Each row is where one point has got to under a steady rotation. How many ticks took it there?
The counts run from 0 to 188.
[140 153 113 138 114 116 144 107 184 135 144 160 110 160 112 109 135 174
  82 143 127 134 113 133 152  75 130 147 175 110 115 110  83  98 110] => 131
[160 174  93 117 155 112 127 128 150 106 132 148 130 138  78 132 114 148
 108 113 111 121 178 144 121 127 130 105 182 138 173 102 117  80 124] => 181
[147  82  79 129 153 138  73 158 125 132 152 131 108 107 120 112 119 126
 132 184  97 167 130  93 123  78 149 149 142 158 166 140 129 118 104] => 13
[152 151 126 117 148 112 132 108 129 142 118 126 146 139  79 129  90 137
 121  97 128  85 183 174 149 120 157 113 184 120 163  93 155 100 102] => 73
[145 128 133 172 160 112  93 157 139 102 118 129 149 128 117 170 103 126
 160 110 116 164 177 114  97  90 145 110 181 155 162 125 170 107  98] => 78
[154 140 119 165 125 111 110 118 158  76 110 135 162 160  92 134 128 124
 139 128 158 176 138 123 107  40 128 116 169 136 134 130 137 145 119] => 124
[120  99  50 142 162 159 102 126 148 132 121 136 126 120 139 140 140 120
 155 191 119 162 127 114 102  72 117 139  96 178 139 137 126 113 125] => 36
[ 63 116 126 125 142 124  98  93 119 174 109 110 132 100 142 152 119 145
 120 132  91 116 142 137 141 131 180 183  96 125 170 109 147 125 156] => 156
[154 137 110 162 111 130 125 109 186 133 157 160 103 162 132 112 131 167
  93 150 138 170 108 131 155  87 156 171 148 134 109 151 109 106 102] => 1
[ 89 132 157 136 126 117 127 110 180 209 109 149 127 168 130 158 129 155
 112 134 110  81 165 159 148 125 137 178 119 121 113 131 159 136 136] => 88
[ 63 136 127 102 144 166 127  83 163 181 101 147 115 136 137 141 128 177
 118 158 117 107 151 149 151 105 103 156  78 126 109 164 133 142 155] => 172
[104 123 139 127 133 144 116  96 156 175 118 151 104 124 148 135 142 176
 121 159 112 124 146 133 149 124 158 176  83 148 125 181 165 131 150] => 87
[136 149 119 164 116  91 136 100 166 126 132 129 147 155 106 147 122 130
 100 111 114 119 126 163 134 103 179 156 182 112 173  64 107  86 123] => 135
[103 120 132 135 127 157 105 118 169 183 107 138  95 112 153 109 136 191
 126 168 109 112 119 143 159  70 114 144  97  92 107 160 126 119 106] => 149
[ 96 154 131 158 148 135  90 108 160 145  69 114 141 114 133 166 140 154
 176 117 119 102 153 151 118  90 100 110  89 108 138 143 159 139 139] => 168
[116 140 137 179 131 113  92 144 169 133  95 111 141 142 126 158 118 146
 148 101 125 104 152 138 133  52  93  98 161  87 125 108 130 110  91] => 146
[123 110 101 113 178 140 124 125 149 171  90 125 130 108 129 150 128 114
 154 177 111  70 182 165 105 116  93 108 127 158 150 102 144 100 141] => 184
[143  96  73 140 162 151  96 147 132 123 149 144 121 130 125 117 100 133
 141 172 132 153 141 103 135  45 120 131 153 150 137 135 119 113  81] => 143
[ 84 148 138 128 146 109 103 100 134 161 102 109 166 130 103 143 107 148
 116  95  95  70 170 163 150 127 157 143 138  95 182  76 149 111 145] => 157
[ 98 168 138 166 109 114  97  73 163 113 110 118 129 116 130 147 134 179
 141  89 109 149 117 142 147 103 184 146  95  90 153 144 138 123 146] => 152
[127 125 136 130 143 136 115 116 142  72 117 127 121 112 105 103 140 156
 140 165 134 183 116 121 119  38 143 122 127 105 126 177 145 161 139] => 125
[112 111 129 138 167 126 110 152 135 179 105 131 144 145 127 166  98 119
 151 133 120  88 187 141 120 104 115 121 179 160 147 101 164 112 104] => 77
[ 92 131 115 103 152 162 124  79 161 122 101 140 116 112 129 113 130 182
 135 181 139 156 124 125 137  68 100 138  87 107 121 165 131 159 147] => 41
[154 142 147 131 162 124  97 126 130  77 115 111 129  88 113 126 116 170
 169 126 110 156 163 124 111  82 149  80 137 129 156 175 181 127 114] => 79
[158 148 100 117 151 140 110 108 155 105 101 102 127 116  74 107 154 152
 147 144 112  87 151 157 125  91 107  82 123  98 189 111 124 110 130] => 34
[121 113 150 137 142 107  81 124 115 121 111  89 143  94 115 142 122 123
 138 120  96 121 163 127 116  99 181 123 146  99 211  98 162 136 149] => 10
[112 101 102 112 150 126 113 150 135 182 151 164 125 164 121 152 107 138
  82 150 104 129 171 112 132 138 147 179 172 173 154 106 131 105 138] => 93
[ 97  94 110 152 138 101  82 148 115 150 130 131 143 133 138 155 108  98
 119 140  98 151 154 111 111 101 184 177 162 150 182  87 149 103 130] => 9
[131 161 106 132 117 134 118  94 171 130 125 142 141 174  85 103 128 194
  87 114 139 107 135 136 175  85 123 149 123  85 123 139 105 133 118] => 23
[157 131  64  98 167 134 115 120 147  92 144 146 115 111  99 117 128 154
 116 159 104 166 147 124 102 119 143 116 143 169 177 135 117  88 139] => 182
[103 143 158 143 118  95 132  99 168 176  99 127 127 117 143 143 136 135
 115 130  99  78 137 179 132 121 157 155 150  92 166  70 127  97 140] => 134
[135 168 117 132 125 119 135 108 175 119 134 172 129 195  88 118 129 178
  82 139 147 150 133 126 152  82 125 154 156 118 113 151 107 133 130] => 108
[101 169 149 149 113 119  96  81 153 125  97 116 139 142 109 126 136 184
 123 110 116 129 129 160 146  91 148 132  86  63 144 148 147 155 145] => 22
